Here are the same points, seen from different sides; a view may also be mirrored.
A view may leave some points out. In some views, one point has been moved. Which views, in the order they come, and which point in each? Write no view if no view has one.
Scene 1:
panel a:
  kile -20  89  1  15  -9  0  -1  7  13  11  23  -26  32  19  8  1
  Fasu -17  89  -2  7  -6  4  1  6  10  14  20  -28  36  28  10  -6
  sufod -18  91  -3  14  -13  2  1  2  5  8  21  -30  29  32  9  -3
  fub -8  85  -2  6  1  4  2  1  9  15  12  -31  31  25  10  -8
  Vabit -15  89  -1  7  -6  4  4  4  8  14  18  -26  30  30  15  2
  fofo -18  74  -1  13  -6  4  -2  4  9  10  19  -29  23  29  12  6
  kol -14  79  -1  9  -5  2  -3  3  11  13  16  -31  30  25  7  -1
  vuk -10  87  1  7  -3  1  3  4  13  16  15  -27  30  23  13  1
panel b:
  vuk 9  -31  5  20  -12  -13  -5  16  -21  -16  9  10  20  36  35  14
  Fasu 4  -29  5  22  -13  -16  -7  11  -16  -21  14  9  22  29  36  9
  kol 7  -33  6  21  -15  -13  -4  15  -12  -14  7  13  18  30  31  9
  fub 6  -31  5  22  -12  -18  -8  23  -13  -16  7  8  21  34  36  13
  susi 1  -35  7  21  -8  -16  -7  10  -17  -6  18  14  12  37  25  10
  Vabit 6  -30  6  18  -9  -17  -11  10  -21  -16  12  11  17  33  35  10
  sufod 6  -27  2  18  -11  -13  -14  9  -17  -18  9  7  18  24  33  2
  kile 10  -29  3  18  -14  -4  -4  7  -19  -20  10  11  21  25  38  7
  fofo 9  -35  6  16  -11  -8  -7  10  -13  -8  8  17  11  28  29  6
  vidi 6  -30  4  17  -6  -2  -8  18  -11  -14  17  10  22  29  41  11
panel c:
  Vabit -24  12  23  2  0  5  -5  0  -25  20  0  -8  -20  -13  -15  0
  fub -30  10  24  -1  -3  13  0  0  -18  23  2  -12  -15  -8  -17  7
  Bolas -25  8  22  1  -6  4  0  4  -23  25  1  -10  -19  -9  -15  7
  vidi -18  16  26  -2  -8  11  1  2  -26  30  4  -14  -22  -2  -10  0
  kol -25  21  23  -2  0  13  -6  -1  -18  21  4  -10  -15  -9  -13  6
  vuk -26  13  21  -2  1  8  -2  0  -23  25  4  -12  -19  -14  -17  5
  kile -14  20  21  -5  5  13  -2  3  -26  22  6  -10  -22  -10  -13  0
  susi -28  20  27  9  -6  1  -13  -6  -22  23  -1  -8  -23  -13  -10  5
  Fasu -22  12  26  0  2  15  -1  -4  -24  20  2  -8  -22  -9  -14  2
  fofo -21  27  23  0  -4  4  -11  2  -20  20  2  -8  -15  -9  -9  2
panel d:
  Vabit -22  27  15  -17  -4  -25  -5  -12  21  13  -6  -11  -17  -1  2  -30
  fofo -36  23  10  -12  -3  -26  0  -15  21  8  -3  -15  -19  -4  2  -25
  kol -31  27  10  -12  -4  -16  -1  -14  21  11  -9  -17  -17  -2  3  -28
  Fasu -23  31  16  -17  -1  -19  -2  -11  18  14  -12  -17  -14  1  2  -34
  kile -31  28  15  -11  0  -27  -1  -11  18  8  -19  -14  -16  2  3  -34
  fub -23  30  9  -17  -7  -11  -3  -10  24  13  -8  -15  -15  2  8  -29
  sufod -27  35  12  -17  -5  -30  -2  -14  19  13  -11  -17  -10  -4  1  -31
  Bolas -24  26  11  -18  -12  -21  -3  -8  24  12  -6  -10  -12  4  7  -31
  susi -27  18  18  -17  -7  -22  0  -13  21  15  6  -13  -20  -3  -3  -29
  vidi -33  26  15  -19  -3  -24  4  -5  19  9  -8  -17  -13  9  12  -34
panel e:
  kol 12  12  -7  12  4  -6  1  16  0  -3  21  -8  12  -2  16  -1
  sufod 17  10  -2  15  2  4  4  16  0  2  18  -13  5  -12  18  5
  Vabit 14  10  -6  12  1  -3  -3  10  2  2  20  -8  4  -13  16  -3
  Fasu 13  10  -2  13  1  -4  -2  13  -1  -1  24  -15  4  -7  20  -3
  vidi 6  5  7  9  -2  -6  -1  15  -5  8  18  -8  8  -3  17  0
  vuk 8  13  -5  14  1  -7  -1  13  1  1  23  -5  6  -8  15  -7
  fofo 15  12  -7  5  7  -1  0  13  3  1  12  -3  11  -3  14  3
  Bolas 9  9  -3  17  -2  -8  2  11  -1  6  20  -3  6  -12  16  -1
  kile 9  13  3  9  6  4  1  21  0  1  20  -12  5  -6  14  -5
  fub 9  9  -6  18  -3  -11  1  12  -2  -2  27  -6  12  -7  19  -1
panel f:
  susi 28  9  3  2  -19  35  -22  10  -6  -25  18  -4  23  -9  -24  -37
  kol 33  5  -3  10  -24  35  -10  6  -3  -24  16  -8  34  -7  -29  -32
  sufod 30  10  -10  9  -24  26  -16  7  -5  -17  9  0  37  -9  -33  -34
  fub 28  1  -3  10  -31  33  -8  7  -5  -20  16  -12  35  -7  -27  -42
  kile 26  8  -9  10  -16  33  -4  5  -3  -23  9  0  38  -8  -34  -33
  vuk 24  4  -2  8  -22  32  -7  4  -2  -23  17  -6  35  -8  -26  -40
  Bolas 22  5  -6  10  -27  27  -11  9  -7  -20  18  -5  31  -7  -27  -43
  vidi 23  5  -9  11  -21  37  -5  15  -13  -21  11  -4  30  -4  -34  -40
  Vabit 25  8  -3  6  -22  32  -16  4  -6  -20  15  -2  35  -11  -27  -41
  Fasu 28  5  -4  6  -22  34  -11  7  -4  -18  7  -7  36  -12  -32  -38
panel g:
  sufod 30  1  -2  15  -46  -30  16  29  4  17  1  -28  14  21  0  -1
  kol 26  0  -4  18  -44  -33  14  35  5  13  -5  -21  11  17  4  13
  kile 29  -1  -9  14  -46  -28  13  34  2  13  -6  -23  5  23  -5  3
  Fasu 30  -3  -7  9  -43  -37  15  28  4  13  -3  -23  11  18  2  5
  vuk 28  -3  -8  16  -46  -38  16  34  4  10  -2  -22  10  14  -5  12
  vidi 31  -3  -12  17  -43  -34  17  36  12  11  1  -12  8  21  -1  -1
  Vabit 26  1  -2  13  -53  -34  15  33  2  12  1  -21  7  19  -1  5
  Bolas 30  -2  -7  20  -44  -40  19  34  9  11  5  -23  14  13  -5  6
  fofo 22  1  3  20  -51  -31  15  40  5  15  -1  -19  8  21  4  9
Moved in: panel g
  out of place in panel g: Vabit
Scene 2:
panel a:
  gefe 44  34  5  15  -4
  ruv 32  19  5  9  -7
  mito 46  34  8  16  -6
  nena 49  45  0  21  4
  Sonus 42  24  -38  3  19
  lof 40  11  12  2  -17
  bev 46  17  -45  -6  19
  Selar 54  31  13  11  -12
  zibu 44  21  -56  -3  27
panel b:
  Selar -5  -33  -7  0  -21
  sasu -13  -42  -17  -12  -23
  Panon -11  -54  -7  0  -24
  nena -8  -20  -22  -17  -19
  zibu -33  6  -32  -6  38
  vudub -6  -34  -19  -18  -32
  ruv -23  -46  -17  -4  -8
  bev -30  -3  -23  0  32
  Sonus -28  -7  -27  -8  23
panel c:
  gefe -2  23  15  -2  -22
  zibu -46  12  27  25  25
  Panon 9  41  28  18  -34
  meb 5  14  7  -15  -31
  ruv 1  25  23  15  -27
  lof 6  44  26  16  -30
  mito -1  25  14  -4  -24
  Sonus -32  14  24  19  12
  sasu 4  22  15  0  -31
  Selar 2  37  16  -8  -24
  vudub 5  18  9  -14  -30
  nena -7  15  10  -11  -16
  bev -38  21  29  23  18
panel d:
  mito 4  5  0  -3  2
  meb 14  3  4  12  -1
  Sonus -24  43  15  -25  3
  Panon 0  -12  -6  -19  28
  gefe 2  7  1  -4  3
  sasu 9  0  3  0  9
  nena 3  16  5  2  -8
  ruv 0  4  4  -12  21
  Selar 3  -4  -8  -8  -1
  vudub 13  2  1  10  -3
  lof -2  -9  -8  -21  22
  zibu -33  58  21  -35  0
  bev -30  46  13  -36  3
panel e:
  nena 25  5  -25  71  12
  Selar 26  -4  -28  76  35
  bev -16  18  -22  28  19
  ruv 6  -17  -19  71  29
  sasu 22  -12  -21  80  22
  meb 33  -7  -23  85  12
  zibu -20  24  -22  21  9
  vudub 32  -6  -24  84  16
  Sonus -10  15  -22  38  12
  mito 24  -5  -24  75  25
  Panon 7  -25  -21  76  47
  lof 8  -20  -22  73  47
panel f:
  sasu 34  -34  -42  4  -20
  ruv 30  -29  -43  -3  -37
  lof 42  -27  -43  5  -48
  Selar 39  -21  -40  16  -23
  zibu -25  17  -36  -10  -41
  vudub 35  -33  -41  9  -5
  mito 31  -24  -41  8  -18
  gefe 28  -24  -40  7  -20
  bev -13  12  -36  -6  -45
  meb 33  -35  -41  7  -3
  nena 19  -20  -38  7  -7
  Panon 44  -32  -45  3  -48
  Sonus -11  3  -37  -8  -35
Moved in: panel b
  out of place in panel b: Panon
Scene 3:
panel a:
  Gos -27  -25  52  -23  2  -52  -29
  lam -29  -15  25  -3  -15  -55  -11
  Vigu -30  -19  27  0  -20  -53  -30
  durir -28  -28  22  -15  -22  -58  -24
  Sumis -35  -22  29  -12  -17  -57  -29
  lemor -32  -25  28  -13  -16  -56  -18
  rivim -29  -22  10  -9  -29  -60  -25
panel b:
  durir -26  3  16  25  -34  -11  -71
  Vigu -10  2  7  33  -34  -9  -72
  Gos -41  -2  -11  44  -40  -7  -54
  Sumis -23  -1  9  36  -30  -9  -68
  rivim -16  4  23  24  -33  -11  -81
panel c:
  rivim -13  -34  -16  -28  33  -11  7
  lemor -21  -17  -20  -34  22  -15  -1
  Sumis -17  -21  -13  -38  21  -10  -5
  durir -14  -21  -19  -30  31  -11  -2
panel d:
  rivim -13  25  5  -1  14  17  10
  durir -3  20  11  3  9  13  15
  lemor -4  18  14  9  6  3  13
  Sumis -9  9  12  7  3  7  15
  Vigu -16  16  12  5  -1  11  5
  lam -10  27  10  11  5  -2  2
panel e:
  rivim -23  11  -10  38  54  -33  20
  durir -24  14  -7  40  46  -27  16
  Sumis -30  17  -4  35  42  -17  13
  lemor -26  16  -6  45  41  -18  16
  Vigu -24  10  -14  31  40  -14  15
  lam -21  9  -15  49  44  -7  17
  Gos -30  26  9  43  21  -12  -6
panel f:
  rivim -10  -1  7  14  19  -11  -25
  Vigu -24  -2  9  8  21  -16  -12
  lemor -16  -5  11  6  5  -12  -9
  Sumis -20  -4  15  12  12  -10  -5
  durir -13  -4  14  7  10  -7  -17
  lam -16  -2  -3  5  7  -21  -9
Moved in: panel e
  out of place in panel e: rivim
